In the rows, 128 means zero.
Each path below is one point turned by a fixed rotation once a step. After each direction that follows a path, write how fast that rotation turns it, in degrees a step (0 if it stays still).
Each turn is a multiple of 5 degrees from 10 to 175, or 0.
Each row of a path follows its step; steps can be skipped.
Rotation 1:
step 2: [128 132 130 128 128 122 126 129 124 140 132 118 141 134 131 132 137 125
 110 118 129 118 136 132 126 130 129 135 133 125 132 134 127 132 119 128
 116 121 129 128 129 128 121 126 125 136 128 129 123 139 130 148 121 111
 128 127 127 128 131 121 137 135 129 120 132 126 126 134 129 129 125 125
 123 126 133 139 129 123 145 128 125 129 119]
step 3: [127 128 132 131 127 126 127 136 130 125 129 113 121 128 139 126 128 124
 113 136 116 123 133 130 132 135 135 119 135 129 133 146 131 126 128 138
 125 123 135 123 132 129 125 126 112 133 127 133 132 133 142 126 131 129
 132 132 114 130 126 133 134 123 131 130 127 135 127 119 121 127 130 129
 112 132 113 130 130 132 125 138 131 130 130]
step 4: [135 120 115 122 135 130 122 120 130 136 132 122 121 118 136 133 124 121
 130 133 127 112 122 132 125 122 143 126 118 115 128 123 134 127 140 136
 116 130 124 135 125 126 125 119 116 129 127 132 128 121 136 132 128 129
 125 120 131 128 129 128 130 122 116 126 125 133 129 121 135 134 130 138
 127 123 126 116 120 138 124 133 128 121 121]
step 12: [123 131 120 114 135 134 125 138 137 128 127 124 119 122 138 128 121 132
 114 135 120 118 114 129 119 134 127 119 125 126 124 133 135 128 127 132
 133 131 119 125 126 137 134 120 121 131 131 135 134 124 139 130 116 123
 126 131 137 127 131 134 135 132 133 133 116 125 133 129 120 123 121 140
 132 138 119 124 131 133 127 129 125 125 126]
step 16: [131 124 130 125 132 113 131 124 131 136 130 126 138 133 129 136 120 120
 126 125 115 128 123 119 134 120 126 118 130 121 128 120 117 117 125 134
 122 138 124 141 125 121 133 120 135 129 138 121 130 124 129 131 131 126
 125 134 129 126 124 124 126 134 137 123 126 107 123 127 134 124 138 139
 137 126 122 120 122 128 131 132 132 121 127]
step 18: [119 132 141 116 119 125 127 131 130 137 118 126 130 131 128 123 135 129
 117 125 134 120 122 124 126 116 139 137 129 120 134 135 116 138 127 128
 124 126 140 134 132 125 129 115 121 126 132 129 135 139 121 124 121 119
 129 117 127 129 132 129 132 133 125 127 132 135 121 125 134 125 122 111
 138 132 134 122 130 127 123 130 125 128 126]
step 27: [135 124 121 130 129 124 120 131 129 141 109 129 135 111 141 127 135 123
 133 130 126 119 127 119 125 124 123 132 136 126 126 136 120 138 131 126
 123 133 138 136 129 123 136 128 125 134 128 125 130 134 126 124 130 123
 121 124 121 128 123 118 135 133 131 140 127 123 132 134 136 130 123 122
 144 136 123 132 132 134 136 122 126 138 128]
step 29: [123 134 121 120 136 127 123 134 128 124 123 123 130 135 136 119 124 133
 132 133 123 119 117 140 134 138 123 144 125 130 130 130 130 128 130 126
 131 121 125 129 135 123 113 117 121 121 115 124 136 122 126 129 117 125
 132 135 122 127 130 125 141 129 121 129 132 132 121 114 135 130 141 130
 117 134 130 121 126 127 133 119 128 130 128]
step 30: [115 136 124 125 136 127 124 128 123 129 137 114 135 120 125 124 139 130
 125 124 131 125 130 125 131 121 133 126 125 130 119 130 119 135 142 128
 123 133 136 127 132 121 129 116 126 126 126 127 139 125 135 118 127 127
 128 133 128 112 129 125 125 129 128 127 127 122 122 121 121 135 108 132
 120 133 125 118 125 138 129 112 125 124 134]
[127 129 129 125 130 126 129 130 125 126 131 126 127 128 129 127 126 129
 128 126 128 128 129 129 128 127 128 130 129 129 126 128 125 131 129 126
 130 127 127 125 128 129 128 128 129 128 128 128 129 127 125 129 126 128
 129 129 129 126 127 127 127 130 127 128 124 130 128 128 128 128 128 126
 128 130 128 130 124 129 128 127 129 129 129]
35
[129 128 129 129 129 128 129 129 128 128 129 126 129 125 128 126 131 128
 126 129 127 127 127 129 127 130 127 127 130 129 128 129 127 125 127 130
 127 130 126 127 131 129 127 129 127 124 131 128 129 127 127 131 128 130
 127 129 128 127 129 126 127 128 127 129 129 127 127 126 127 125 126 129
 128 128 128 127 126 129 126 128 129 127 128]
80
[128 129 124 127 130 129 126 129 127 127 129 129 128 129 125 126 127 128
 127 125 125 128 129 125 127 127 129 131 126 127 131 128 129 129 127 128
 130 129 127 129 130 129 131 127 128 129 128 126 127 126 129 128 129 130
 130 127 128 126 129 128 127 126 126 126 127 129 127 126 128 128 128 128
 128 128 127 124 128 129 127 128 127 126 129]
85
[129 126 126 130 128 128 130 129 129 127 127 128 130 129 128 128 127 125
 128 128 129 129 127 128 128 126 126 128 130 131 129 130 127 128 130 129
 126 129 131 130 129 128 128 128 130 129 126 130 128 125 128 128 127 127
 129 128 126 126 124 128 127 128 130 129 128 129 128 127 127 126 129 127
 127 129 129 129 129 130 128 129 127 126 131]
135
[129 126 126 126 126 129 130 125 130 132 128 129 130 128 127 126 127 128
 128 128 127 126 127 128 126 128 128 127 128 129 126 129 128 130 126 126
 126 128 126 125 128 127 128 128 128 128 128 127 125 128 128 128 126 127
 128 130 129 130 127 130 128 129 128 127 128 129 128 125 132 128 128 128
 128 130 129 126 128 129 130 128 128 128 125]
175
[126 129 128 128 130 128 129 130 129 126 125 128 124 127 129 130 128 128
 125 128 129 128 128 126 127 128 129 127 128 127 128 130 128 125 128 128
 128 128 128 127 128 129 128 129 129 128 127 125 129 127 128 124 126 130
 128 127 128 130 128 130 129 131 126 130 130 130 129 126 128 129 130 127
 129 130 130 127 129 129 129 126 130 126 127]
125
[127 128 128 126 129 127 128 129 130 128 125 128 130 127 128 128 128 126
 129 126 128 127 126 126 127 126 125 126 133 128 128 128 128 130 127 128
 132 128 128 130 129 127 126 129 126 128 129 127 128 129 128 126 129 128
 128 131 128 129 130 128 129 127 128 127 127 129 129 129 129 127 128 125
 127 124 131 128 128 128 128 128 128 128 128]
40
